In the data rows, 128 means zero.
Some points:
[164 121 122 120 110 113  98 120  92 127 151 163  73 135 102  79 118  84
 162 129  49 120  82 121 128 220 119 110 113  78 130 158 160 128  68 159
 124 155 111 166 153 122  51 103 147 169 156  94 147  86 135  74 197 151
 160 110 125 172  62 122 134 160  93 143]
[114 113 118 108 139 136 108 102  64 193 122  94 125 164 116 162  88 137
 128 114  56  91 100  83 110 190 100 124  90 104 114  91 146 109 105  88
 169  84  86 107  72 116 198 149 122 128 107 121 131 151  79  84 135 145
 101 208 102 190 148 137  92 101  55  90]
[162  39 203 143  97 128 104 172  93 132 162 101 145 147  91 124 150 207
  81 134  35 137 149  82 124 119 138 189 137 178  88 126 141 145 156  99
  94 165 160 103 162 115 191 155  79 238 151 133 215 152 123 165 144 164
 103 120  92 170 128 151 103 227 115 130]
[143 150 147 102  83 132 140 151 103 175 124 117 155 139 141 187 131 138
 172 126 107  92 200  87  89 163 130 127  90  68 153 129 159 114 128 187
 140 164 129 131 130 131  96  82 167 146 137 106 158 116  68 115 131 149
 134 131 160  92  98 116 142 113  98 141]
[ 81  81 131 121 161 160 104 164 101 110  96 124 128 160 110 120 107 121
 101 152 237 138 130 151 121  92 136 149 154 166 122  80  81 125 190 118
  98  71 122 115 154 118 163 168 120   0  74 163 117 155 141 171 124 132
 128 116 121 141 131 121 178  75 193 112]
[159 200 127  95 102 121 170 155 224 146 138 169 137  93  90 118 166 160
  15 110 169 131 146 147 126 155 134 147 167  64 219 164 123 129  68 189
 132 185 151 170 145  96 103  73 166 103 178 141 175 110 121 132 140 175
 142 221 108  94 113 115 129 199 128 146]
[150 135 118 117 120 125 165 128 119 131 133 164 123  85 150 134 122 132
 157  85  90  95 165  99 136 148 122 103  81  62 132 142 128 174 134 154
 164 150 134 117 103 179  87 103 155 170 131 123 107 113 103  72 114 122
 148 140 140 100 137 123 125 111 106 129]
[177 115 147 139  92 139 134 149 147 113 160 101 142 136 106 118 156 159
  94 118  63 131  87 123 107  95 122 153 186 174 119  89 134 111 117 126
  88 125 119 124 106 109 183 115  86 184 142 117 142 139 157 106 128 141
 125 146  91 133 135 134  77 221 122 129]
[ 46  25 147 140 174 141 119 167 143  65  85 122 121 142 120 159 123 167
  65  89 241 149 160 148 168  66 128 188 178 154 131  90 120 133 185  97
 114  79 129 117 108 116 113 171 143  20  58 175 122 158 113 147 123 117
 127  95 137 160 152 132 163  63 144  68]
[148 211 110 144  59 113 165 133 152 127 137 148 143 137 129 133 121 134
 129 136 145 132 127 123 121 134 139 127  78  84 159 142 154 141 130 202
 116 172 122 135 149 142  74  74 153 136 138 105 152 110  92 158 120 141
 156 157 135  77 153 111 117 121 135 145]
[116  69 138 151 136 129 127 131  71 155 112 126 139 169 148 159 121 131
 169 109  75  69 179  77  81 174  98  93  76 134 116 123 157 104 172 173
 165 121  80 101 120 120 165 130 132  47 100 133 136 168  50  96 118 117
 133 120 173 144 108 127 134  63 106 120]
[118 212 137 127 127 125 160 130 170 165  69 140 181 124 139 149 123 119
 120  96 171 155 152 113 132 147 125 115 135  84 162 171 134 148 164 194
 132  95 153 133 130 156 100  98 108  20  71 101 169 119 129 180 142 188
 193 181 134  89 180 120 127  97 153 153]
[167 155 140 149  73 134 142 174 137 128 152 154 149 140 100 127 168 138
 114 155  84 110 123 145 147 117 155 136 178 134 149 128 102 158 157 142
  84 195 141 144 121 114 123 118 119 197 147 139 166 126 134 145 113 116
 150 100 120  82  96 134 133 202 130 181]
[146  62  97 130 112 120  65  81   8 105 147 131  76 174 133 139  43 100
 161 154  71 135  59 145 141 157 110  92  38 164 122 161 153 130 101  50
 140  96  90 133 129 126  98 117 162 146 161  79  46 140 112 122 125 152
 112 112 208 234  78 129 102 144 141 134]
[ 62  69 115 126 163 130 130  76  13 117  94  75 122 170 158 190  23  79
 199 132  47 110 189 141 138  93 133  54  69 148  11 166 126 118 251   9
 152  20 112  86  84 135 111 164 185  71  92 140  58  82 122 214  72  68
 114  65 245 192 178 138 183  59 164 128]
[175 204 128 117 127 133 132 109 137 153 106 105 190 152 102 133 162 103
 124 139  80 108  89 110  81 100 134 113 211 185 103 127 109  82 124 133
 120 103 112 114 130 107 191 126 159 138 177  98 120 133 172 173  87 107
 142 194 118 115 130 151 127 163 175 167]
[ 91  75 133  75 168 139 131 130 129 173 141 129 147 131 123 111 162  92
 144 164 180 105 181 111 103 124 117 106 124 162 112 101 109 115 127 144
 168 127 121 136 130 147 157 125 153  79 193 176 129 112 102 131 115  95
  84  92 158 105 123 120 188  32 115 144]
[134 190 117 123 146 141 139 114 205 131 143 144 163  95 115  57 183  80
 138 144 191 170  90 135 137 115 135 144 162 154 177 108 130 122  50 148
 112 160 158 159 124 135 164 112  82 143 172 126  94 146 192 110 141 137
  90 134  74  82 123 118 100 131 132 140]
[129  84 135 127 147 163 106 178 110 137 118 130 116 152 101  65 116 109
 143 155 181 128 179 137 113 123 104 142 145 104 133  83 117  83 179 157
  94  96 115 147 180 120 106 167 125  85  74 154 138 103 123 121 179 157
 146 139 117  94  61 139 209  26 130 115]
[137 146 107 120 125 135 155 101 130  87 163  90  92  96 132 140 113 150
 108 137 102 169  81 183 181  69 140 121 184 132  57 165  70 161 182   9
 105 114 171 106 100 126 135 140 130 255 119 130  97  91 188 163  97  68
 102  71 143 138 167 155 134 194 142 164]
[ 96 109 127 139 149 113 109  84 131 128 111 113 100 132 186 164 127 127
 193  74 190 163 100 153 156  93 133 140 111 140  97 146 150 144 104  95
 141 102 120 101 101 136 125 163  74 106  97 119 121 141 106 128 113 111
  91 140 163 177 131 130  98 129 121  88]
[151 111 127 144 110 135 114 154 135 113 147 136  81 113 106 108 127 163
  94 150  83 116 104 124  97 165 117 130 160 134 171 108 146 119  93 204
  93 159 134 141 132 115  91 112 161 119 130 120 121 137 109  53 165 134
 127  89  78 130  92  93 132 157 113 112]
[120 135 121 118 142 121 111  75 126 113 179 119 104  93 154  86 135 111
 177 152 198 142 131 164 136  89 138 115 114 140 107  94 139 137  86  76
 147 161 150 164 120 150 130 159  70 171 146 134 111  97 140 122 156 107
  76  85 128 131 116 129 133 151 109 105]
[ 79  56 182 157 163 126 133 185 164  91  99 150 113 108  85 114 150 192
  16  86 207 140 175 126 159 131 115 214 180 151 185 114 134 142 133 167
  97 116 167 117 159 147 151 130 118  51  39 181 193 148  98 156 149 163
 147 129 105 134 126 126 141 122 142 102]
[117 140  78 110 130 122 188 188 158 161 103 139 105  85 124 129 118 151
 108 120  61 155 132 108 124 196 117 109 105  59 151 157 163 105 124 193
 150 122 119 148 130 121 102 114 161 114 139 155 135  96 123 108 140 160
 133 154 170  63 146 134 122  71 102 134]
[141 178 131 174  55 117 115 120 153 142 115 162 164 190 147 171 148 104
 174 140 126 121 103 133 115 159 153 143  86  97 178 156 132 138 141 171
 139 171  98 102 153 116  85 105 141 166 142  70 130 169  73 126  98 125
 173  97 129 101 120 115  89 138 100 156]
[118 154 177 123 139 135 123 174 205 114 214 126 160 133  80  75 164  97
  65 159 218 123 203 147 141  79 163 140  94 155 153 133 120 159 116 105
  79 155 162 176 171 133  99 105 150 186  98 108  95 138  85 194  83 117
 144 129 109  94  74 113 190 211 194 134]
[ 96 167  94 177 172 103 128  73  88  72  95 137  68 135 178 180  95  67
 132 108  65 135 108 191 201 100 137  77  57 106  60 196  87 155 199  24
 186  63 115  99 126 141 115 137 171 122 121 123  88 135 119 174  51  35
 156 100 196 161 172 137  96 101 153 132]
[148 158 133 114 162 109 132 118 163  93 168 101 144  62 151  93 153 114
 131 116 138 157  70 168 145  74 157 154 177 158 120 108 119 156  79  89
 117 138 158 136  91 121 168 169  77 217 174 121  68 104 223 148 119 103
 110 136  69 138 142 148 101 200 140 113]
[111  95 122 113 124 125 134 137 119 114 170 121  68 142 140  91 105  90
 198 156 166  99 165  93  79 169 113 113  42  94 126 137 156 112 122 193
 111 178 126 176 137 136  68 123 152 102  76 124 135  97  57 124 173 160
 123  68 173 160  75  99 170  73 124 109]
[112 208  93 112 193 147 135  61 164 109 121 125 181  76 146  87 114 126
 157 146 199 139 119 162 129  60 137  85 192 179 132 110  77 113 117  77
 114 106 148 127  88 128 124 158 123 119 179 153  73 126 251  92  74  94
 106 127  90  66 184 129 129 115 143 125]
[146 152 130 149  96 112 124 122 118 164  96 151 143 142 161 158 127 181
 113 121 116 142 135 118 144 187 111 115  96  79 159 136 144 145 105 162
 163 127 112  98 163 141 142  91 102 154 140 119 204 155 157  92 155 156
 158 185 104  98 145 109  99 151 104 118]
[142 158  80 107 120 115 124  97 109 188  68 110 144 118 125 192 118 128
 143 122  78 104  87  69  83 166 137 128 175 137 101 120 143  72  81 158
 166 120 104 106 132 104 166 136 130  18 134 118 122 137 132 120 176 147
 143 167 131 168 155 138 117  68 134 125]
[135 130 111 108 138 110  92  80 179  90 169 137  97  67 121  89 147 142
 112 152 163 154  80 173 186  72 131 137 148 152  92 140 105 152  49  39
 136 164 153 159 127 145 138 142  70 193 197 141 112 132 199  76 146 102
  66 106  57 140 136 150  80 167 102 134]
[157  89 150 150 133 131 125 162 149 103 115 116 110 110 123 104 171 151
  95 118 140 153  97 136 144 136 128 185 188 142 146  84 102 131 107 119
 104 131 133 122 142 121 147 144  93 185 125 149 154 126 178 134 146 133
 135 120  64 110 102 130 103 158 136 114]
[121 110 132 137 120 130 128 115  95 144  85 135 160 160 177 161 115 122
 176 109  84  90 131  86  85 132 100  90  87 152 120 125 141  99 163 157
 152 117  92  94 104 122 146 131 123 112  92 118 127 158 100  82 119 119
 130 125 141 134 189 132 112  92 113 128]
Along one direction, these points spread out more than along any other. Take the direction at right angles to it along which they spread out most. Go by this last direction. For each point below, how far along it does it lie, from 0 to 99? The average is 50, and the first point in the table lies past the average. One standard deviation of the points above along it is 16.
[150 135 118 117 120 125 165 128 119 131 133 164 123  85 150 134 122 132
 157  85  90  95 165  99 136 148 122 103  81  62 132 142 128 174 134 154
 164 150 134 117 103 179  87 103 155 170 131 123 107 113 103  72 114 122
 148 140 140 100 137 123 125 111 106 129] ~ 60
[121 110 132 137 120 130 128 115  95 144  85 135 160 160 177 161 115 122
 176 109  84  90 131  86  85 132 100  90  87 152 120 125 141  99 163 157
 152 117  92  94 104 122 146 131 123 112  92 118 127 158 100  82 119 119
 130 125 141 134 189 132 112  92 113 128] ~ 58
[141 178 131 174  55 117 115 120 153 142 115 162 164 190 147 171 148 104
 174 140 126 121 103 133 115 159 153 143  86  97 178 156 132 138 141 171
 139 171  98 102 153 116  85 105 141 166 142  70 130 169  73 126  98 125
 173  97 129 101 120 115  89 138 100 156] ~ 64
[175 204 128 117 127 133 132 109 137 153 106 105 190 152 102 133 162 103
 124 139  80 108  89 110  81 100 134 113 211 185 103 127 109  82 124 133
 120 103 112 114 130 107 191 126 159 138 177  98 120 133 172 173  87 107
 142 194 118 115 130 151 127 163 175 167] ~ 43
[146 152 130 149  96 112 124 122 118 164  96 151 143 142 161 158 127 181
 113 121 116 142 135 118 144 187 111 115  96  79 159 136 144 145 105 162
 163 127 112  98 163 141 142  91 102 154 140 119 204 155 157  92 155 156
 158 185 104  98 145 109  99 151 104 118] ~ 65
[ 96 167  94 177 172 103 128  73  88  72  95 137  68 135 178 180  95  67
 132 108  65 135 108 191 201 100 137  77  57 106  60 196  87 155 199  24
 186  63 115  99 126 141 115 137 171 122 121 123  88 135 119 174  51  35
 156 100 196 161 172 137  96 101 153 132] ~ 27
[157  89 150 150 133 131 125 162 149 103 115 116 110 110 123 104 171 151
  95 118 140 153  97 136 144 136 128 185 188 142 146  84 102 131 107 119
 104 131 133 122 142 121 147 144  93 185 125 149 154 126 178 134 146 133
 135 120  64 110 102 130 103 158 136 114] ~ 43
[ 96 109 127 139 149 113 109  84 131 128 111 113 100 132 186 164 127 127
 193  74 190 163 100 153 156  93 133 140 111 140  97 146 150 144 104  95
 141 102 120 101 101 136 125 163  74 106  97 119 121 141 106 128 113 111
  91 140 163 177 131 130  98 129 121  88] ~ 39
[142 158  80 107 120 115 124  97 109 188  68 110 144 118 125 192 118 128
 143 122  78 104  87  69  83 166 137 128 175 137 101 120 143  72  81 158
 166 120 104 106 132 104 166 136 130  18 134 118 122 137 132 120 176 147
 143 167 131 168 155 138 117  68 134 125] ~ 61
[114 113 118 108 139 136 108 102  64 193 122  94 125 164 116 162  88 137
 128 114  56  91 100  83 110 190 100 124  90 104 114  91 146 109 105  88
 169  84  86 107  72 116 198 149 122 128 107 121 131 151  79  84 135 145
 101 208 102 190 148 137  92 101  55  90] ~ 56
[159 200 127  95 102 121 170 155 224 146 138 169 137  93  90 118 166 160
  15 110 169 131 146 147 126 155 134 147 167  64 219 164 123 129  68 189
 132 185 151 170 145  96 103  73 166 103 178 141 175 110 121 132 140 175
 142 221 108  94 113 115 129 199 128 146] ~ 70
[118 154 177 123 139 135 123 174 205 114 214 126 160 133  80  75 164  97
  65 159 218 123 203 147 141  79 163 140  94 155 153 133 120 159 116 105
  79 155 162 176 171 133  99 105 150 186  98 108  95 138  85 194  83 117
 144 129 109  94  74 113 190 211 194 134] ~ 45
